In the rows, zero is written as 128.
The rows of D fall into a few groups, and each row is roughly a mix of its group's hidden directions.
D (78 x 10):
[[146 170 123 155 174 167 104 136 164 101]
 [103 159 109  91 114  66 161 146 120 146]
 [105 119 168  96  90 147 176  87 135 133]
 [118 177 146 137 115 143  72 100 102 163]
 [135 188 108  80 161 165 132 123 143 126]
 [130 132 134 127 126 153  47 148 109  97]
 [167 119 134 108 135 202 138 132 144  95]
 [162 133 140 169 165 163  97 132  81 113]
 [144 144 107 152 129 145 116 180 194 116]
 [157 141 144 138 161 192  91 123  96 115]
 [ 81 132 132 150 130 107  77  82 122 162]
 [141 101  88 126 123  77 127 154  72 115]
 [ 85 144 150 156 136 154  74  84 132 116]
 [139 181 133 101 135 120 133 183  81 132]
 [ 75 128 106  82 132 121 173 167 131 118]
 [121 161 124 117 139  94 100 142  76 181]
 [108 122 157 115 136  91 199 117 131 159]
 [130 147 146 150 186 164  90 127 169 141]
 [157  96 153 156 139 178 107 101  88 108]
 [137 161 110 109  72 134 145 125  82  87]
 [105 124 169 129 162 133 106  73 111 171]
 [136 170 118  72 135 131 117 147  90 173]
 [131  73 121 121 104 146 144  98 191 131]
 [119 180 142 130 108 142  79  97  91 153]
 [100 108 125 128 122 150 130  67 180  96]
 [142 145  80 124 127 137 182 134 183 142]
 [163  86 141 140 105 131 114 172 125 184]
 [ 79 158  82  83 124  99 125 143 106 118]
 [177 146 125 131 165 148 117 154  68 141]
 [144 100 115 158 124 121 194  83 117 148]
 [ 95 147 132 111 111  55 138 148 150 156]
 [102 111 102 130 121  93 167  90  72 134]
 [148 145 132  94 143 199 133 116 137  87]
 [ 84  88 112 115 120 136 125 148  71  90]
 [107 143 129 158  97 113 173  72 161 125]
 [141 110 107 110 133 102 151 120  57  90]
 [144 101 146  78 142 168 161 156 120  91]
 [156  96 102 136 142  91 121 119 101 193]
 [143 166  96 156 157 117 121  99  88  82]
 [119  89 185 157 115  91 114 113  91 136]
 [109  83 158  94  89 129 165 138 156 157]
 [151  84 106 103 147 108 126 182  90 108]
 [129 138  93 139  88  85 160 103  89  96]
 [183  96 124 156 160 156 102 121  94 154]
 [119 167 142 126 157 181  90 100 105 100]
 [149 114 115 123 183 130 159 118 100  70]
 [106  67 135 129 128 167 146 151  94  92]
 [163 108 180 156 143 141 169  94 136 153]
 [165 112 189 170 125 126  90 111 132 141]
 [150 167  74 126 123 152  73 132 144 111]
 [142 179 127 107 136 144  76 157 172 125]
 [129 136  82 138 122  96 167  75  96 146]
 [123 174 143 118 117 109 149 196 104 106]
 [113 166 165 140 149 167  93  94 152 159]
 [128  73 136 117 166 109  99 165 125 171]
 [118 117 147  78  64 133 152 127  91 133]
 [175 137 111 119 150 125 180 161 106  87]
 [158 162 138 138 128  97 146 115 188 171]
 [150 108  86  75 129 113 174 106 148 148]
 [ 98 170 154 103 114 146  79 147 106 164]
 [135  89 176 162 124  98 161  96 107 151]
 [183  75 131 128 125 178 124 138 142 151]
 [107 170 141 166 113 137 105  92 172 164]
 [140  91 126 119 195 112 131 123  79 112]
 [136 177 101 104 171 116 146 109  84 104]
 [144  90 108 129 176 110 173 130 119  81]
 [177 152 160 144 141 145 127 120 188 153]
 [163  90 142 192 103 108 123 102 136 145]
 [140 122 164  81 161 188 130 142 118 108]
 [ 66 118 148 152  95 105 100 108 163 141]
 [ 83 139 139 141  96  74 155 152 155 103]
 [110 169 108  77 147 156 121 170 157 112]
 [161 120 122 154 173 161  92  93  89 139]
 [108 171 101  83 140 117 172 147 165 141]
 [145  91 126  76 115 135 136 183  93 113]
 [101 103 146 115 133 112 208 140 140 144]
 [133  93 199 146 137 117 148 101  97 142]
 [ 96 141 152 138  78 127 130  99 167 176]]

Here is one row of each group, with its name. Which group are the others in?
[146 113  90 157 153 109 161 155 164  82] | S
[192  99 128 154 145 156 152 157 117  99] | J
[176 171  87 134 141 164 123  95 152 134] | R

[123  90 144 144 134 128 165  85  66 127] | R
[155 128 182 122 158 186 133 141 157 124] | R
[173 113 121 167 122 149 160 124 187 145] | R
[129 124 122 162 141  80 101 135  82 178] | J
[104 187 146 128 143 128  87 144  77 136] | J
[175 107 169 180 125 137  99  97 127 138] | R
[124 116 126  76  83 118 152 159 164 163] | J
[137 175 128  98 127 117 164 184 105 100] | J
[160 109 119  75 109 166 166 143 164 124] | J
